In the rows, 128 means zero.
Named turns come first, each shown by rows before and after it. Which turns, in which order, take the first row of each pair that follows to the second? Write the first one first, as in the answered first pair.
turn M:
[145 155 155 135 117 110  93 139 149 139  78 168 145 139 122 138 103 119
 138 107 129  90 150 128 108 145 130 155 138] |-> [146 150 156 132 118 114  88 135 148 135  76 163 141 137 117 143 104 121
 133 108 127  94 153 133 110 148 130 161 140]
[155  88 133 119 139 127 115 121 122  97 146  92 112 128 121 144 138 177
 122 149 122 166 151 159 134 133 110 141 142] |-> [108 104 111  94 109 113 131 122 122 105 151 113 154 101 114  84 162 156
 139 117 131 143 140 146 114 133 158 116  97]
[157 132 165 131 157 101  98 141  88 148  87  64 145 180 148 139 140 134
 125 178 103 137 121 151 129 143 105 132 105] |-> [128 123 147 100 139 103  91 133  82 140  87  60 163 149 121 111 160 121
 120 155 104 133 125 161 120 167 141 138  83]
turn X:
[123 110 133 121 141 172  92 111 102  90 107 111 133 126  99 148 109 104
  75 163 167 170 142 123 132 140 100 110 124] |-> [118 114 120 109 135 180 106 109 113  82 125 117 121 128  88 130 123 106
  72 153 159 170 157 103 148 158 117 129 116]
[106 140 141 154 138 124 136 149 114 156 116 142 152 112 170 123 129 112
 144 151 136 125  87 131  86  83 113  67 127] |-> [ 85 156 137 143 111 162 137 144 127 146 120 166 120 112 151 141 116  69
 124 124 118  90 115 108  87 139 104 115 155]
[168  92 117 111 153 104 135 129 163 120 145 107 117 141 112 109 152 166
 119 132 120 164 177 121 174 148 143 167 111] |-> [183  83 143 135 168  87 105 133 139 137 107  94 143 134 133 144 125 170
 130 157 138 168 142 163 142 106 113 120 123]
turn H:
[141 120 134 117 146  73 111 133 135 125 110 122 171 112 106  81 157 169
 150 129 135 144 129 149 125 113 180 113  85] |-> [116 165 155 167 130 119 137 138 110 155 111 151 142 138 164 141  98 108
 149 140 135 105  97 116  94  83  96  77 141]
[115 126 113 137 128 118 102 128  89 127 111  95 187  94 115 117 118 128
 152 137 158 140  99 194 110 114 137  74 114] |-> [137 138 118 171 146 148 147 128  85 130 152  89 125 140 151 150 101 136
 140 164 146 160  98 155 139  92  83  79 152]
[141 116 129 132 147 123 123 122 118 142 153 117 139 128 147 126 129 131
 132 151 135 162 107 140 146  98 130 118 117] |-> [128 118 131 125 136 116 109 122 116 146 136 124 160 114 142 122 127 118
 137 143 140 149 103 151 129 101 138 110 110]
Now pairs of rows:
Between the rows of a pair lie two turns.
[125 129 155 118 122 142 137  99 158  93 119 139 133 149 102 158 113 127
 119 126 133 104 161 124 114 164 103 172 167] |-> [ 93 146 151 114 105 123 141 105 152 112 108 158 177 132 112 125 119 109
 140 113 148  83 139 123  86 142 126 127 135]
X H
[157 146  94 142 152 150  74 136 124  89 147  73 105 111 121 150 133 175
 112 136  80 178 133 150 124 160  96 143 108] |-> [126 159 102 139 128 145  43 138 115 103 110  91 145  85 118 155 116 136
 121 117  92 140 115 172  79 165 100 121 104]
X H
[139 169 119 145 120  84 184 140 141 142 135 172 162 147 159  58 134 140
 167 106 126 112 125  88 136 100 160  86  90] |-> [192 109 160 158 150 126  94 125 109 119  82 115 112 140 134 197  80 145
 117 146 118 138 130 172 126 129  80 135 183]
X M
[102 130 148 124 106  88  92 127 161 102  37 122 183  94  68 129 112  90
 174 116 183 103 146 147  78 166 170  94 105] |-> [120 167 148 178 117 163 183 126 160 103 119 132  64 173 127 183  81  76
 148 147 155 115 154  56 129 149  74 120 178]
X H
[136 152 118 129 134 126 201 141 132 146 177 127 145 146 153 120 143 141
 137 148 145 149 107 112 150  79 116 100 113] |-> [120 114 123  85 116 120 110 129 121 131 109 110 191  84  92 137 143 120
 122 123 151 131 114 190 110 132 151 127 110]
M H
[ 83 158 115 141  99 111 171 123 139 134 144 134 158 111 152  78 118 108
 157 108 125  92 119  97  98 111 153 104  90] |-> [145 120 123 157 141 144 173 112 138 108 173  87  73 148 147 142 110 153
 118 150 102 149 143  99 153 122 103 163 144]
H M
[ 93  79 123 108 125 136 121 155  60 139 121 100 167 103 125  79 112 165
 117 141 112 148  99 176 117 157 161 148 113] |-> [ 82 130 147 145 108 153 131 166  69 165 103 149 162 127 165 116  65 119
 131 136 112  97  91 147  92 148 110 132 149]
M X
[141 139 140 142 120 138  75 132 141 134 105 137 121 120 107 177 117 109
 114 126 120 103 138 155 112 154 107 159 153] |-> [142 154 125 155 128 155 136 132 142 134 162 137  79 151 134 160 126 117
 110 137 111 123 139 106 146 135  94 157 155]
M H
[137 111 112 127 136 132 120 126 119 102 132 101 113 114 117 133 147 146
 110 129 117 153 142 144 148 141 140 131 121] |-> [144 141 123 156 142 119 146 138 128 123 136 125 119 140 155 130 135 149
 131 139 122 142 129 118 145 106 122 100 121]
M M
[129 107 135 102 114 134 147 125 126 125 178 114 124 112 103 141 172 135
  91  96 127 152 134 156 185 132 135 117 122] |-> [126 108 157 119 111 142 118 125 111 134 145 117 131 106 110 184 140 112
  89 103 131 134 119 181 157 127 102 103 151]
X X
[118 126 140 123 112 134 119 107 136 132 106 119 141  95 113 132 153 153
 123 112 124 137 124 137 140 159 136 156 121] |-> [110 145 152 149 109 147 132 111 122 150 105 127 135 107 146 155 127 132
 127 123 130 126 104 126 122 131  99 126 140]
X H
[160 104 133 108 133  97  47 155 155 110  60 159 172 118  88 124 124 147
 121 117 122 101 142 192  97 162 160 160 114] |-> [138 155 135 127 113  98  75 168 170 130  65 206 178 135 118 111 110 116
 141 102 122  61 139 148  86 156 150 144 113]
M X
[123 104 119 100 135  93 113 116 103 127 116 109 184 103 118  93 159 149
 142 131 138 138 110 154 112 105 175  98  83] |-> [157 114 138 145 153 152 140 115  95 124 146 101  90 156 151 179 116 139
 109 166 117 150 118 122 142 102  82 131 166]
X H
[ 84 170  96 112 130 113 151 136  77 183 121 112 161  95 153  73 164 137
 115 136 161 134  94 119 101  71 105  42  85] |-> [ 99 172 121 141 134 153 134 133  66 185 108 108 115 114 168 154 118 113
  91 155 151 125  94 123  98  79  35  63 153]
H X
[122 110 124 120 134 113 111 125 141 118 128 113 153 134 130 115 156 136
 151 134 120 126 134 131 124 124 149 102  99] |-> [130 120 137 138 140 112 112 130 141 127 120 121 152 147 146 133 138 135
 157 144 122 120 128 129 118 110 127  91 112]
M H
